Z: rows in 4 groups, each row roughly a mix of its group's directions
Z (155 x 11)
[[ -9 -30  -5   6 -20 -12 -13  14  16 -39   8]
 [ 25  27   0   1 -18 -31  -4  27 -15  -5  14]
 [ -2  14 -14 -19 -10  15 -39  12  18  13  26]
 [-15 -17  38   9 -18  15  -9  19 -20  14 -15]
 [  4 -14 -13 -21  -9   0 -12  35 -19   4 -34]
 [  2  -9  -6  33 -10  27   9 -26  30 -10   8]
 [ -7 -30 -22 -16  -2 -25 -25  -4 -15  15 -19]
 [-19  16   5 -17  31 -13 -12  -7 -23  -2 -32]
 [-35  22 -19 -19   5   3  12   0 -21  -1  28]
 [-39 -34 -13 -24  -3  -7   8   2  -9  13  -1]
 [-22   0  27  -2   4  22   3 -22 -28   2 -29]
 [ -4  -9  10  -1   5 -19 -32  -6  47   0   2]
 [ -3  28  26  -9 -20   8 -12 -13 -18 -25 -24]
 [ 23  15  12   8   6 -19 -10 -40 -24  -9   9]
 [-21 -27   8  20  27 -19 -17  16  12  -5 -20]
 [ 38  -3  -2   9 -32   1   1 -10 -17  25 -15]
 [ 24 -19   1  -4 -21   7 -12 -35  18  26  -6]
 [-11 -12  15   7 -22 -11   7  29  18  37 -12]
 [ 12 -26 -28  14  -6  17  20   5   0   4  36]
 [-12  27  -1   8  25  33  20   3   2 -28   6]
 [ -9 -17 -37  -8 -37  -4   9  -4  -5  23   0]
 [  5   0  29  38  -9  15  17   2 -13  13 -24]
 [-24 -12   9  -6  -2  32  25  -3   2  10 -35]
 [  6  23   8  -3 -25  29  -5   4 -14 -38  -6]
 [ -2  16   6  51  10  -7  -1   6  22  15  -3]
 [ 32  -7  23 -25  -8  -8 -11 -12 -21  -5 -27]
 [-41  33   1   7  10  20   1   9 -20  -2  -2]
 [  5  -5 -20  24  -1 -32  17  24 -27  -9   8]
 [ 10 -20  32 -10 -11   7 -20 -18 -25  -5 -25]
 [-24  -6 -15   4  -4 -21  22  30 -22  -9  23]
 [  6  10  22  -2   0  10 -20 -14  44  23   1]
 [-27  34   0 -35  -3   5 -15   4  15  -2 -14]
 [ 10  -6  -4   6 -21  13   7  11 -17 -14 -48]
 [ 18 -14 -20  35  12   0 -15   0 -25  17 -21]
 [-24   8  12   7 -21 -14  -7   7  23  42  -3]
 [ 31 -12   7   0   8 -12  11  13 -37 -21 -20]
 [-38   5   0   0  16  -8  -6   7 -36   0  26]
 [  0  44 -14 -14  12  27   5   2   0  20  14]
 [ 14   0  18  16  27   2 -12 -26 -24   2 -30]
 [-33 -17  28  16   9   6 -28 -17  -6  15   0]
 [-20  27  23  26 -22  22  -8   6   8  16   8]
 [  3 -19  13   0 -29  24  11  10 -18 -33 -16]
 [ 14 -12 -30  -2  24  -1  -5 -30  27   7  16]
 [ 31  15  10  30 -20   9   8  -7  -9  26  15]
 [  7   8   1   6 -11  -7 -25  12  49  -7  18]
 [  6   4   9  12   1  24  -5  -8 -51  -4 -18]
 [-13  22  -4 -25 -13  27  25 -18  -8   9 -24]
 [  9 -32 -32 -27  11  10 -19  11  -1   6  14]
 [-16  -9   0  11   1  14 -20 -10  26  -1  45]
 [ 19   4   7  20 -19  17  37 -10  -9 -20  20]
 [-15  -1 -22  12  16  -6 -37   5  14  19 -27]
 [-17  16 -40  -9  -4   5  14 -12  -4  21  28]
 [ 21  -4 -41  -1  -7   6  17  16  25   0 -20]
 [ 24   9   9 -10 -26  11  11  11  38  -9 -20]
 [-15   8 -17  -3  -8  17  21   5   0 -35 -34]
 [-29 -14  33  12   1 -17  -6   9   0   0 -34]
 [ -7 -29 -11  13  30 -21 -18  18  -8  -4  24]
 [-17  -1  34  16 -30  15 -10  21 -17 -10   9]
 [ 15 -13  17  44  14  12   0  -7  -1 -26  -9]
 [  8  16 -25  -6 -21   9 -39  15  23   4   5]
 [-37  22   1  18  27 -16  -3  12 -17  11  -9]
 [-31 -15 -16 -12   1 -30 -10  23 -26  -2  -5]
 [ 12  -2  32  -5 -30  22  -5 -34   6  -3  -6]
 [-36 -26   3  -5 -18 -20   5  28   7 -14   4]
 [ 22  14  -7  31  32  -5  -5  -3   7  30  11]
 [  0  21   8  24 -33 -24   6   1  17  27   0]
 [-32  -3   6  40   4  19 -15   9  23   3  -1]
 [ -4   1  22  32  29  -2  -3   4   3  31 -21]
 [-23 -11  21 -17   5  24 -22   0   3  36  -7]
 [  3 -39 -39 -12   7  -9   5 -17 -14   0  -4]
 [  3  35  13  24  10   1  -3  36   9  12 -13]
 [-18  11 -13   9  -8  -1  30  11   7   2  45]
 [ 32 -18  -6  23  -8   4  22 -16  -7 -18  26]
 [ 13  -7 -29  11 -10  27  11 -13  26  -6 -29]
 [ 10  26   4  23  18  -7 -25  12  33  10  12]
 [  8 -25  14  40   6 -12  17 -26  -2 -12   1]
 [ 14  42   3 -11   9  29  10 -20  16  -2   6]
 [-17  -8 -16 -34 -23 -13   9   4 -35  -3  -2]
 [ 16 -12  11  13   3  -1  -7 -20 -43 -27  12]
 [-10 -15  -8   7   8   4  28 -22 -28  34  12]
 [ -2  24  -5  23  13 -26   4 -31  25 -13   5]
 [ 41 -12  -3 -19 -19  -3   9 -31  -1  15   2]
 [-20  -2 -17 -35  22   2 -24 -27   9   3  -8]
 [-15 -33  -6  38   5 -15  18  16  12   1  -8]
 [ 42  14  12  15   4   5 -11  22   5 -17 -23]
 [ -6  13  27  22   9 -37 -10 -17 -13  -2 -20]
 [  9 -16 -36 -21  23 -15  -2  24  19  -3  10]
 [ 25  24  -9   6  23  29 -16   0  25  10  12]
 [-18 -24  11  12 -13  35 -13 -23  15  -1 -17]
 [  6  32   5  22 -37  14   8   8   6 -23   3]
 [ 14  -3  20  20 -40  -6  25  -4 -18   4 -14]
 [ -2 -23  12  15  22  22  -9  -8  24 -25 -25]
 [ -5  21  19 -13 -39  13   3   9 -12 -28 -13]
 [-18 -33  10  -6  30  13  18 -17   9  24  -3]
 [-38 -15  20   6 -15   8   5  -5   4  31 -20]
 [ 21  10 -20  33 -19 -20   7   6  13 -27  -8]
 [ 31  34  11 -27  -8  15 -10  -8 -20  -3   5]
 [ 21  23   8  14   2 -26   9 -28 -21 -17 -16]
 [-33  -1  12  16  10  21   6 -24 -26  14 -16]
 [ 15  16  21  28 -16   6  20 -16   7  -1  33]
 [-16 -26  13   3  13  38   0  -7 -17 -14 -24]
 [-27  -6  -3  27   7   4  17  36   9 -25   1]
 [-29  24  -5  -5 -10 -39   4  -6 -25  -3   6]
 [ -6 -11 -21  32  -9   7  29  11  23   0  24]
 [  5 -15 -30   8 -11 -16  39  12  14 -16  -8]
 [ 15  11 -13  32   3 -20  12 -28  18 -24   2]
 [-24  21   1  35  28   0 -16 -10   2  21   7]
 [-11 -27  32  17  -2 -20  -8  23 -18   7  17]
 [ -1 -33  18  32   7  -3  -1  -2 -35  -9   1]
 [ -7  29  -9 -24  29 -29   1  -9   8  14 -17]
 [-21  -5  12 -29  20  31  -9   8 -14  22 -12]
 [ -2   0 -37 -20   8 -10  26  30  12  10   0]
 [ 13  34  28   4  -8  26  -8 -17 -14  -5 -20]
 [ 13   5  14  14  21  11 -26 -26 -23 -25  13]
 [-11 -23  30  26 -18  -1  10   5 -19  -9 -25]
 [ 19  19   5  11 -32   4   5   2 -38  22  -1]
 [ -1  21 -43  16   3   4  27  16   3   7  15]
 [  4 -31 -27  35  20  -9 -10  -1  -9  15   0]
 [ -6   8  11  16 -14  16  10 -10 -46 -21 -12]
 [-23  35   6  17  18  35   0   3  -6 -12  -1]
 [ 15  -5   5 -17 -19 -18   0   4 -47   7  18]
 [ 20 -21  24  19   9 -22 -10 -21 -21  12  18]
 [ 18   3   9  22 -10 -10  40  11  -1 -10  29]
 [-11   8   5  23   7  30  31 -12  -7   4 -32]
 [-14 -27   7 -15  17   7 -15  33  26  16  -6]
 [ -1 -27  23  23   9  26 -12 -10  10 -18 -25]
 [-21  30  16  13   2 -12 -20 -22 -23 -17 -12]
 [ 14   2  19  27  39 -15 -12  13  20  -5   9]
 [-21 -14   1   7  29  -3  19 -24  14 -12  31]
 [-32   1  23 -22   7  24  -3   6   1  18  27]
 [ 34  17  16  41   5  -6  -6   5 -15  -5   8]
 [-20  39   0  -4  25  -9 -30 -10  -2 -10  -7]
 [ -8   0  17  -9   5 -41 -12 -26 -15  -1 -25]
 [ 33  11  21   3 -39  19   8  -3  -2 -12  -4]
 [ -8 -34 -21 -16   5 -33  13   6  10  -5  22]
 [ 17 -30 -26 -28   9 -31   6  -8   3   5   7]
 [-14  -1  15  26  35  16 -25 -18 -15  -4   4]
 [-22 -20  26   3  14   5 -30  17   3  28   2]
 [ -6  17 -37   0  37 -11  -4   3  -4  12  22]
 [ 16 -19 -23  -8  17 -10 -18  25  23 -27   0]
 [  2  11 -28 -25   8  11  19  17  36  -5 -12]
 [-50 -11  -4 -17  -3 -25   9   5 -10   5   0]
 [ 19 -18   0  13  27  21  17 -31  -5 -13  19]
 [ 16   6  -5 -19  11 -24   9   0 -39 -13 -26]
 [ 25 -10  26  -1   5  -1 -28 -29 -20  16  -9]
 [ -6  13 -40 -32   2 -14   2  -4  23 -10  14]
 [  4 -20 -27 -21  11  -1 -33  -8 -18 -14 -22]
 [ 10   3  -7 -10 -27  -5 -10  50 -14  -1  -4]
 [ 14  31  19 -24  -7  28   9   8   1  13 -23]
 [-23 -12  16   3 -15  18 -43   5 -10 -10  17]
 [ -4  -4 -16 -42  -3  29 -14  15 -19  -3  11]
 [-28  19  -1  18   7   1   1 -26  24 -30  13]
 [  1  35   0  23 -13  10  26  -4  19  17 -22]
 [  7  10 -18  25 -25 -14  41 -10   0  -8  -9]
 [ -4   4  26  17   6 -11   4 -21  -7  -7  46]]
the two rows of each list that fit no group, in list order (the others fit one group, some only roughly)
- z_551: [ 41  -3  -5   3   5 -13   8 -31 -30  -8   0]
- z_177: [-15 -35  -9  28   0  21  18  24  -9  -8   1]
- z_686: [-19  32   5   9   9  25   8 -21 -18  26  10]
- z_459: [ 22 -11 -12  -5 -13 -11  41   6  -5  30  10]
- z_861: [ -6 -21   6  17   9  12 -13 -46 -19  -7   4]
- z_406: [-15   8  32   9  -9 -14  -4 -42 -16   7  -9]
- z_859: [ 13 -34   3 -10 -15  40   3 -10  12 -16   6]
- z_366: [  7 -27   6  -6  39 -28 -17   3   8 -17   3]
- z_437: [ 17  27   4  32  13  25   8 -10   9 -24  10]
- z_980: [-31 -24  -1  -7   1  16 -41   7   7   4 -12]
- z_533: [-17 -14 -12 -30  31  -2  14 -10  -1   9 -31]
- z_254: [-26 -40   2 -19 -16   4  -8  -2  20 -22   2]
- z_832: [ -2  17  23  18  24   4  19 -17 -15   1 -35]
 | z_437 z_832
- z_499: [-18  17  -4   3 -10 -20 -14   9   6  37  32]
- z_78: [ 22  28 -17 -23  -4 -14 -12  -7 -28  22  -9]
- z_292: [-34  -8 -22 -16  18 -13  22 -23  -5  17  -8]
- z_982: [-28  -4  -3 -12 -32  -6  33   4 -24   5   9]
- z_468: [ 12 -29 -21 -20   4 -20   9  14 -27 -16  17]
- z_283: [  2 -22  -5 -33   5  10 -20 -19   6 -34 -12]
- z_198: [ 27  26  20   7   2  13   6 -16   3  39  -3]
- z_833: [ -4  10  -6 -18 -29  16  36 -29  -6   9  -3]
- z_978: [ 22 -13  -9  37 -20  -7   5   0  34   8   6]
- z_774: [ -8  43  -4 -10 -12 -12 -10 -14  -9  30  15]
- z_181: [ 23 -10  -7  -8 -10 -24  10  39 -18  13 -16]
 | z_292 z_833
- z_124: [ 17   1  38  13 -27  -2 -11 -20  18  16  -8]
- z_439: [ -4 -13  14  -8  19 -35 -14  27 -20 -20 -10]
- z_222: [ -6   4   4  -1  -8   8  27  10  45 -26   8]
- z_302: [ -8 -47 -10  13  15 -10  -1   0   0 -31   4]
- z_680: [-14  39  -7  20  -7  -4 -12  19  -4  31  11]
- z_88: [-17 -11   3 -16   2  18  -1  19   7  29 -39]
- z_162: [-33   0   4  17  -6  -8  -4  32  18 -19  25]
- z_625: [ -6  21  21  33  -7 -15  14  -9  -8  34   6]
- z_201: [ 38   8 -22  -7 -25 -12   2 -13  -6  18  21]
- z_495: [ 11  23 -28  12 -25  10  17 -26  23  -4   5]
- z_771: [ 16  -1 -20  11 -14  19  13 -10   7 -31  34]
 | z_201 z_495
- z_272: [-16 -42 -17   7  10   7 -14 -12   3 -31   2]
- z_237: [ -2  27   4   6 -23  33  14 -18   5 -17  24]
- z_18: [ 19  -3  -1   6  13 -12  -3  20  29  13 -41]
- z_945: [  9  30   5   2  16 -25  10  21 -22  18 -23]
- z_298: [  6  -6   0 -28   4  20   0  25  40  -2 -17]
- z_63: [  5  -1  22  20  14 -21  -1 -19  19  32  24]
- z_795: [-34  -3  19  -4  -4   9  11 -14 -12  -9  40]
- z_114: [-10 -10 -16  18 -15  19  15  -1 -30 -28  23]
- z_94: [ 32   3 -20 -29  -2 -11 -16   3 -25   6 -23]
- z_837: [ 17 -14   4  13  10   0 -10  -3  40 -37  -2]
- z_418: [-25 -18  13  -5  18  20  -3 -20   4   4  40]
- z_393: [ -2   9 -16  22   9  -9  27 -24 -10  -3  38]
 | z_18 z_393
- z_169: [  5  10 -28 -13  30  17  11 -15 -33  -3   7]
- z_89: [-14  16  -5  26  -7  16  21   4  24  35  11]
- z_71: [-21  -1  -3  -6   5  -2 -12  22  21  20 -43]
- z_159: [ -3  14  14   1 -27  24 -26  -9  28 -22   7]
- z_417: [ 22   1 -11  -1  12  16  15  -4  39 -25 -21]
- z_270: [ -5  -6   6 -22  12   7 -13  20 -31 -39   6]
- z_239: [  1  36  -7 -17  11   7 -18   0 -35   6 -22]
- z_389: [-27   9 -19 -17 -14 -20   5  36  -1 -14 -15]
- z_618: [ 14  19 -12 -20 -21   6  31  -9 -34  -7  -5]
- z_878: [ -7   3  23   4 -22  41   5 -26  -9 -12 -10]
- z_720: [ 29  -2  27  -9 -13 -32 -10 -12   9  16  19]
- z_56: [  2   6 -24  21  43   1 -21   2 -13 -12  11]
 | z_89 z_270
- z_845: [-19  27 -11  11   4 -12 -13  10  -3  35  30]
- z_729: [ -7   2 -31   1   5   3  34 -19 -34 -12  -2]
- z_834: [  1  37   5  -9 -13 -29 -17  22  13 -19  -8]
- z_840: [-5  8  3 34 21  0 29 12 32 -7 -7]
- z_34: [ 25  23  15   8 -13 -32  13   9 -25  10 -14]
- z_937: [ 10  -2  -7  10   2  10  22 -29 -35 -30  -6]
- z_221: [ 37 -20  12  13 -18  14   7 -10 -28   0  15]
- z_515: [ 23 -25  14  -9   7   3  10 -13 -38 -23  -9]
- z_347: [ 29 -21 -10  -2 -21  19  18  32   8 -12  11]
- z_671: [ 13  12 -29 -24  -1 -16   4 -13 -24 -22  24]
- z_12: [ 43 -12   1  -3 -12 -10 -12 -10  -1   6 -36]
- z_51: [ 17 -21 -11   8  39  -5   8   9   2  33 -14]
- z_913: [ -5 -27  32  -5   7  24  -7  -7 -21  16  24]
- z_552: [-14  -1  -6 -28 -26   4 -38   7  -3 -10 -23]
 | z_840 z_552
- z_15: [-21  -2  27  15  -6 -19 -26  33  -9   4 -13]
- z_818: [-25  27 -22 -13   2  -9  -1  -5  34  24   3]
- z_8: [  6   5  -5 -27  18  36  26  14 -17  -1 -15]
- z_163: [-22  17  -4  24 -18   2  16  31 -14   5  27]
- z_690: [ 35  -7   8  23 -11   4  11 -30  18 -18  12]
- z_226: [  6  12  -1 -43  -5  13  -4 -21  21 -13 -23]
- z_498: [  0  19  28  10 -18  -6   9  -6  -5 -30 -35]
- z_789: [-24  32  17  -8 -16   3  13  -5 -32   6 -21]
- z_824: [ -2   1  26 -21  -1  -1   0  14 -25  39 -17]
- z_538: [ 16  -7  26  18  -6 -38  -9 -26  13  11  -9]
- z_335: [  0 -10  25 -37 -14   2 -32  -8 -20   0   7]
- z_955: [-20 -12 -31  -5  22  -2   9  -2 -39  -4  13]
 | z_690 z_498
- z_438: [-14 -25  11  -9 -14  -6 -27  35 -25   3   9]
- z_875: [ 13  29   1  -5   2 -14 -26 -17 -25   2  32]
- z_792: [-36  26  -5  -1 -14   3   8 -19  16  29 -10]
- z_27: [ 11 -14   5  15   5  43   4  -4 -15 -10  32]
- z_780: [ -6   1  -6 -13  -8 -32 -26 -17 -20   1  34]
- z_534: [ 16   4 -14  -3  -4  12   2  12  25  36 -34]
- z_199: [-16  -3   5  20 -32   6  27 -14  25   0 -22]
- z_161: [ 12 -10 -11   3 -27 -20   5   5  14  32 -33]
- z_589: [-29   9  10  22   0   2  19  -7 -42  12  -4]
- z_53: [  2   9  25  26  -3   6 -16  28  -5  -9 -35]
- z_188: [ 20  -3 -17   4  24  -5   7  16  23  39   8]
 | z_27 z_161
- z_16: [ 29  25  -2  14  29 -19   2 -15  19 -12  16]
- z_877: [ 13 -21   4   1 -13 -13  -9  25 -35 -18 -25]
- z_216: [-33  13  -9 -10 -32 -12  -4  24 -21  11   2]
- z_155: [ -7 -22  -5  10  -9  40  -5 -26  -4 -19  21]
- z_525: [  0   1  -2  26  19  10 -23  34  10 -26 -15]
- z_973: [ 39  25   8  -1  19   1  29  -3   4 -16  11]
- z_802: [ -7 -11  17  18 -15  -6 -18 -23  32  11  27]
- z_419: [-24  26   8  18  13   3  17   6 -36  20  -4]
- z_545: [ -4  -7 -26 -18  32   8  -9 -11 -21 -10 -30]
- z_36: [ 37  -8  26 -17   0  19 -15  22   1 -17  -9]
- z_29: [-11  -4  -1 -16 -21 -17 -17  -5  14 -21  42]
- z_363: [ 19   7 -34 -29  19  -9 -18 -16 -12  -9  13]
- z_717: [-31   3 -28  12  -3  34  19   0  -5  -9  16]
 | z_16 z_29
- z_476: [ -7  23   3 -19  20 -24  -7  -9 -28 -24 -21]
- z_180: [ 13  -9  18   4  -2  31  19  18  19  -3 -34]
- z_715: [-23 -22  -5  -7  15   7 -39 -28  12  -5  -4]
- z_588: [-14 -28  26  28  -5  13   8  12  20   0 -24]
- z_164: [ 13   7  28  -9  -5 -12 -40  16  13  15  19]
- z_944: [-10 -17  24 -33 -11  16  -8  17   5  24 -21]
- z_598: [  8  18  15  -7  30  11  -6 -21 -23   6 -34]
- z_635: [ -8 -13  22 -18  14  23   8 -36   1  -8 -25]
- z_903: [ 36 -12  13 -25 -30  14 -10   8 -18   7   4]
- z_357: [-29  38   5 -10  12  -3 -24  22  -6   1 -13]
- z_361: [ 25  18  24   8 -17  12  21  29   8  15 -18]
- z_883: [  3   8  14  -9  -1  -9 -32 -14 -37  13  24]
 | z_635 z_903
- z_370: [ 26 -21 -10   9   5 -34   4  -7  15 -33   0]
- z_118: [ 31   2   9 -21 -15  42  11  -7  -1  13  -3]
- z_658: [ 39  -6  -8   8  33 -14   1  -5   2  28  -6]
- z_723: [-33 -17  -9 -26  11  19 -34   6   2  -1   2]
- z_643: [-17  24 -25  -8  20 -13 -28  14  -7  24  -7]
- z_47: [ -6   3 -28  13 -26  -9  41  10   5 -15   9]
- z_217: [ -6 -20 -10  10  22 -32 -26  16   5 -26  -8]
- z_584: [ -2   1  -8 -36  33   0  -5  -6  -1 -24 -27]
- z_172: [  9  -6  13  27 -13 -12  28  23  -7  -4 -34]
- z_404: [ -1 -22 -10  27  23  -2  -6 -36 -24   3   8]
- z_204: [ 32  -4  -9 -10  12 -37   2  19  -4  26   7]
- z_158: [ -2 -31  38  -3  -7  16  -9  20  11  12 -19]
- z_896: [ 12  13 -13 -18  18  -1   1 -33   5  33  23]
 | z_370 z_47
